Each row of R is roughly a mix of the hidden directions of one of several groups.
R (117 x 10):
[[ 0.14  0.82  2.89  3.49 -1.47 -4.34  1.56 -2.60  2.47  0.89]
 [-4.91  1.43  0.22  4.49  1.90  0.51  1.50  2.21  0.63 -0.72]
 [-1.14 -2.79 -1.97 -0.52  4.72 -0.20 -4.73 -0.01 -0.56 -0.04]
 [ 0.32  2.50 -3.13  4.17  0.84  3.74  1.49  1.70 -0.74 -2.10]
 [-2.86  0.57  3.06  1.10  0.76  5.14  2.34  0.70  0.97 -2.30]
 [ 1.84  1.29  0.69  0.16  2.78 -4.74 -2.41  2.75  0.48  2.98]
 [ 0.09  4.69 -4.65  1.33  1.08 -2.79 -1.33  1.16 -0.80  0.49]
 [-0.40 -0.21 -3.04  1.36 -2.64  4.11  3.92 -0.80 -0.48 -2.63]
 [-0.59  3.11 -2.97  3.21  4.70  0.87 -2.15  0.15 -0.95  0.86]
 [ 0.08 -0.39  0.10  1.61  3.52  2.39 -3.02  1.89 -3.13 -3.86]
 [ 0.59  1.04 -0.70 -1.02 -2.18 -3.27  4.30  0.39  2.47  3.89]
 [-0.73 -0.38  2.75  2.96  1.43 -5.59 -0.39 -1.36  2.44  0.18]
 [-2.19 -1.42 -2.37  5.08  2.53 -2.31 -0.83 -1.85  0.49 -1.97]
 [ 2.54 -1.44 -2.44 -1.54 -1.25 -4.33 -4.11 -0.87 -1.27  1.38]
 [-2.43 -1.50  1.65 -1.44 -1.51 -5.37  0.28  0.34  3.52  1.28]
 [ 4.12  3.89  3.88  0.74 -2.00  0.82  2.28 -0.57 -0.29  0.55]
 [-4.34 -1.91 -0.31 -2.12  1.91 -0.48 -5.03 -0.72 -0.22 -1.22]
 [-3.15  0.43  4.31  0.43  1.65  4.09  1.68  0.65 -0.28 -2.57]
 [ 3.64  3.76  0.65  0.83 -3.74  1.78  3.51 -0.33  0.16 -0.32]
 [-1.38  0.41  0.88  2.13  3.83 -5.73 -1.16 -0.18  0.63 -1.27]
 [ 3.69  1.16  1.03  0.74 -3.49  0.95  4.82  0.87  1.15  1.82]
 [ 3.41  2.61  1.83  1.80 -3.02  0.96  4.79  0.24  0.11  0.44]
 [ 4.01  0.80 -1.81 -4.24 -3.02 -2.31 -2.11 -0.28  0.13 -1.12]
 [ 3.25  0.87 -2.07  3.10 -2.21 -3.07 -0.85  1.40 -3.93 -0.76]
 [ 3.26 -2.06 -0.62 -1.54  0.03 -4.46  0.76  3.49 -2.66 -0.98]
 [-0.61  0.38  1.85  4.52  0.13 -4.64  0.92 -2.88  1.75  0.44]
 [ 1.87  0.22  4.24 -0.99  0.41 -4.53 -0.73 -0.38  2.62  2.74]
 [-0.67  1.91  2.97 -0.54  0.19 -2.92 -1.53 -3.25  2.83  3.95]
 [-1.71 -0.72  2.16 -1.01 -3.02 -4.71  1.60 -0.02  3.70  1.27]
 [-3.86 -1.91 -2.14 -2.82  2.13  0.05 -4.18  1.05 -0.29 -1.99]
 [ 1.16 -0.10  5.05 -2.73 -2.09 -1.19 -1.39 -3.82  1.25 -0.32]
 [ 2.43 -1.35 -0.53 -1.71  0.62 -3.22  4.52 -0.73 -2.95  2.62]
 [-1.36 -0.47  3.74  0.24  2.11 -4.39  3.27 -2.22  0.54  1.59]
 [ 2.10  0.24  4.18  0.00 -3.91  0.99 -2.93 -1.70 -1.38 -2.59]
 [-1.48 -0.27 -2.02  5.71  0.19 -2.64  2.53 -1.31  0.86 -1.88]
 [ 2.02 -0.66 -2.32 -0.06 -1.51 -1.37  6.33  2.02 -0.16 -0.35]
 [-1.43  1.95  2.91  0.23  5.08 -2.19  2.85 -0.97 -2.06  0.15]
 [-2.08 -1.34  1.70  1.20  1.26 -3.16  2.83 -2.51  1.92  4.28]
 [-2.34  0.02  3.21 -2.67  2.54  3.98 -1.04 -1.99  2.79 -0.55]
 [-2.65 -0.53 -1.81  5.48  1.32 -2.26  0.22 -2.37  0.16 -2.26]
 [-2.25 -2.12  1.28  1.19 -4.29 -2.14  2.61 -1.63  2.97  2.10]
 [-2.85 -2.44  3.76 -2.65  0.29  2.67  3.03  0.52  1.93 -1.64]
 [ 0.78 -0.15 -0.07 -4.52 -2.02  5.02  0.21  1.50 -1.89  1.44]
 [-1.37  0.65 -4.41  1.04 -2.83  3.85  0.29 -2.43  2.28  1.22]
 [-2.84 -1.46 -2.82 -2.76  2.06  2.98 -3.31  0.66 -2.59 -1.11]
 [-1.25  0.42 -2.45  0.70  1.79  2.20  3.21  5.63 -0.14  0.15]
 [ 3.51  2.31  2.72  1.56 -2.32 -2.15  3.87 -0.35  1.57  1.79]
 [-0.92 -1.34  4.13 -2.02 -0.80 -2.95 -0.85 -2.37  4.32 -0.41]
 [ 3.24 -2.28 -0.81 -1.69 -1.82 -0.51 -0.37 -3.51  0.13  4.80]
 [-2.09  1.76  2.95  1.15  2.31  1.77 -5.05 -2.26  1.15  0.60]
 [-0.02  2.57  1.15  5.20 -2.07  0.25  2.49 -3.15 -0.65 -1.57]
 [ 0.16  3.44  1.68  1.56  2.87 -3.47 -2.99 -2.75 -1.18  1.74]
 [-2.72 -2.54 -3.38  3.57 -1.93 -1.46  3.29 -0.26  1.75 -0.65]
 [ 2.02  1.72 -3.79 -4.43  2.35 -0.28 -1.24 -1.57  1.28  2.46]
 [-3.62 -4.29 -4.42  1.68  0.73 -1.19  0.20  0.59  1.31 -0.69]
 [ 2.27  0.48 -6.35  0.93 -0.80 -1.98 -0.99  1.67 -1.19  1.41]
 [ 2.49  2.63  1.50  5.12 -1.43 -0.82  2.82 -2.31  0.59 -0.57]
 [ 3.72  0.91 -2.52  1.18 -2.56 -4.84 -1.15  0.15 -2.09  0.48]
 [-0.46  0.84  1.01  1.74 -1.32  3.77  4.89  2.64  2.16 -1.36]
 [-3.16  4.15  0.89  3.32  2.69  0.03  0.42  1.64 -1.69 -2.51]
 [-0.60 -1.55  6.29 -1.67  1.25 -0.57 -2.13 -0.90 -1.01 -2.23]
 [-3.21 -0.86  1.36  5.98  0.56  1.92  0.46  1.94 -0.78 -1.01]
 [-0.55  2.81 -5.63  2.90  0.72  1.82  2.11  0.69 -0.94  0.64]
 [ 0.88  3.55  5.55 -0.63  0.99 -0.31 -2.17 -2.06 -1.90  0.11]
 [ 1.45  0.41 -3.23 -1.92 -0.62  3.58 -0.84  3.62 -1.77 -3.43]
 [ 2.53 -3.28 -1.41 -0.83 -2.33 -3.98  3.26  0.32 -0.94  2.36]
 [ 1.25 -1.64 -4.06  2.66 -1.06 -1.80  1.60  0.12 -1.17  4.71]
 [-1.19 -4.60 -3.93  3.00  1.17 -1.49  1.02  0.99  2.39  0.02]
 [ 1.59 -0.07  1.75 -5.15 -2.06  3.49 -0.58  0.97 -0.73  2.81]
 [ 3.23 -0.99 -0.65 -5.55  0.63  3.34 -0.23 -1.60 -0.98  0.70]
 [ 0.59 -0.70  2.16 -5.29  0.40  3.08 -2.78  1.05 -1.44  2.06]
 [ 2.81  0.61 -4.51 -4.79 -0.56 -0.48 -0.40  2.08  0.04 -1.30]
 [ 1.40 -0.80 -1.08 -0.65  1.36 -3.61  4.36 -1.10 -2.21  3.76]
 [ 2.23  2.20  1.34 -0.16 -0.34  3.66 -1.90 -0.03 -4.40 -3.20]
 [-0.41  2.26  4.77 -0.91  2.47 -1.57 -3.45 -2.23 -1.91  0.57]
 [-3.44  0.51  4.01  0.32  1.06  4.97  0.88 -1.79  0.27  0.34]
 [-1.15  0.35  3.11  1.19  0.54  3.56  3.93  2.99  0.16 -2.90]
 [-1.05 -0.51 -3.35  3.95  0.60  1.18  3.02  2.17 -2.91  2.46]
 [ 1.43  0.56  0.56 -4.30 -2.49  4.95  0.52  1.57 -1.53  1.15]
 [-2.47 -1.98 -3.84  3.82  1.90 -2.90 -0.02 -0.22  1.38 -2.23]
 [ 1.06 -0.63  4.90 -1.02  1.54 -3.02 -4.26 -0.50 -1.11 -0.75]
 [-0.83 -2.40 -3.70 -0.16  0.51 -0.55  4.49  1.42  0.15  3.92]
 [-0.48  4.15 -0.54  1.76  0.86 -2.43 -0.77 -3.54  1.41  3.96]
 [-0.18 -3.16 -2.56 -2.08  1.30  0.25  5.17  1.62 -0.39  2.47]
 [-0.03 -2.47 -0.31 -5.18  1.98 -1.25 -2.34  3.10  1.17  1.81]
 [ 2.22  4.52  3.94 -2.18  0.23  1.48 -2.01 -1.15 -2.23 -0.31]
 [-2.74  0.93  2.43  5.66  1.61  2.32 -0.06 -0.52 -1.91  0.38]
 [ 0.58  3.11 -5.20  2.92  0.38  0.37  0.99  0.06  1.75  2.90]
 [ 2.97  1.92  2.45  3.41 -1.85 -2.42  3.66 -1.19  1.64  1.13]
 [ 1.94 -2.20 -1.95  1.71 -1.98 -4.12  2.04 -0.82 -0.82  4.07]
 [-1.15  2.21  2.21  4.74  1.22  2.60 -0.71 -0.01 -3.75 -1.38]
 [ 3.15 -0.40 -3.17 -0.71 -1.48 -4.68  1.01  2.98 -0.91  1.69]
 [-0.76  3.09  0.78  0.85  0.30 -2.04 -1.78 -4.24  2.35  3.99]
 [ 1.71  2.06  2.28 -5.15  0.54  2.54 -2.82  1.23 -1.74  0.34]
 [-2.02 -1.03  5.67 -1.85  1.72 -0.04  1.41 -0.43 -2.39 -2.61]
 [ 0.26  2.78  3.53  1.16  0.23 -3.87 -3.31 -2.88  1.11 -1.09]
 [ 0.01  4.06 -3.54  2.96  1.73 -0.86 -0.49 -1.64  1.36  3.46]
 [ 0.06 -0.20 -2.26 -0.24  0.21  6.33 -0.67 -0.24 -3.44 -0.82]
 [-0.83  1.46 -5.88  1.84 -1.93  2.62  0.23 -1.29 -2.15 -0.74]
 [-0.59  1.39 -2.99  1.00 -1.88  1.58  4.21  3.50  2.40  2.09]
 [-0.50  1.42  1.26 -2.92  1.99  4.44 -1.46  1.19 -0.24 -4.32]
 [-4.34 -0.10  3.59  2.70  0.38 -1.64  4.00  0.53  0.41 -0.13]
 [ 0.95  2.99  0.79 -1.71  0.15  0.88 -5.46 -1.00  1.71 -3.22]
 [ 0.22  0.63 -3.82  1.58 -1.68  2.09  5.37  1.13 -0.99 -1.56]
 [-0.03  3.04  2.28  0.22 -1.90 -0.30 -4.84 -0.49  1.32 -3.84]
 [-1.41  3.10  0.21  3.55  2.55  3.44  1.22  2.77 -1.46 -2.09]
 [ 0.24  4.08 -1.74  3.76  3.65 -0.33 -2.12 -2.23 -0.94  0.83]
 [ 1.25  0.27 -3.07  1.15 -0.53  0.42  5.18  4.19 -0.65 -0.81]
 [ 1.54 -3.31 -1.95  0.48 -3.66 -3.94  2.40  0.92  0.32  2.31]
 [-2.10  0.36 -0.43 -2.74  0.36  5.04 -1.55  0.42 -4.03 -1.29]
 [-1.41 -0.57  2.80 -1.00  0.11  0.61 -6.18 -2.81  0.74  0.41]
 [ 0.44 -3.02  2.48 -3.44 -4.90 -1.28  1.18 -1.71  0.94 -0.31]
 [-0.06  0.85  0.86  5.64 -1.73 -1.79  3.18 -2.83  0.82 -0.17]
 [ 0.07  2.75 -5.41  3.65  0.70  2.59 -0.50 -0.31 -0.73 -0.17]
 [ 2.33  0.83 -1.11  1.12  4.06 -3.29 -2.29  3.88 -1.01  1.05]
 [ 3.49 -2.92 -1.31 -2.22 -2.26  0.30 -0.43 -2.79  0.11  4.22]
 [-0.02 -4.10 -1.49 -2.87  0.67  5.00  0.47  1.36  1.86  0.12]]
One row of each group comes first, with its name. Which group is each row after those in?
[-3.89 -1.87  0.08  1.81  2.66 -4.41 -2.44 -1.85  0.66 -0.19] -> U
[ 2.94 -1.82 -0.86  3.46 -2.89 -4.70 -0.84  0.14 -1.32  0.86] -> M
[-3.64  1.62  2.32 -0.87  1.81  0.08 -0.74 -4.42  1.76  3.12] -> Z

[-0.88 -2.95 -5.59  1.06 -0.39 -1.29  1.64  2.05  2.63 -0.90] -> U
[ 0.54  1.65  0.24  3.64 -0.97 -3.21 -1.79 -3.42 -0.11  3.97] -> M
[ 0.15  1.69 -0.03 -0.37 -2.37 -2.38  3.27 -2.22  3.48  4.04] -> Z
[-0.72  0.03 -3.09 -2.17  0.67  4.99 -1.78  1.58 -2.55 -2.44] -> U
[ 0.70 -4.05  0.59 -3.63 -3.97 -0.94  0.44 -3.20  0.80 -0.45] -> Z
[-0.80 -1.22 -2.57 -3.54  2.39  3.54 -2.66  2.21 -2.47 -0.84] -> U
[ 1.39  0.92 -6.63  2.04 -1.26  0.85 -1.14  0.41 -1.85 -0.43] -> Z
[ 1.50 -0.96 -1.54 -2.08 -1.11 -4.50 -2.95 -3.08  0.30  2.95] -> Z
[-1.38 -1.98 -2.90  1.93  0.22  2.24  3.95  1.10 -1.51  4.03] -> M
[-3.27  0.17  2.73  0.12  0.96  3.90 -1.10 -4.45 -0.01 -1.72] -> Z
[-0.30  4.26 -1.30  4.18  4.08  0.95  0.11  1.64 -0.78  0.19] -> Z
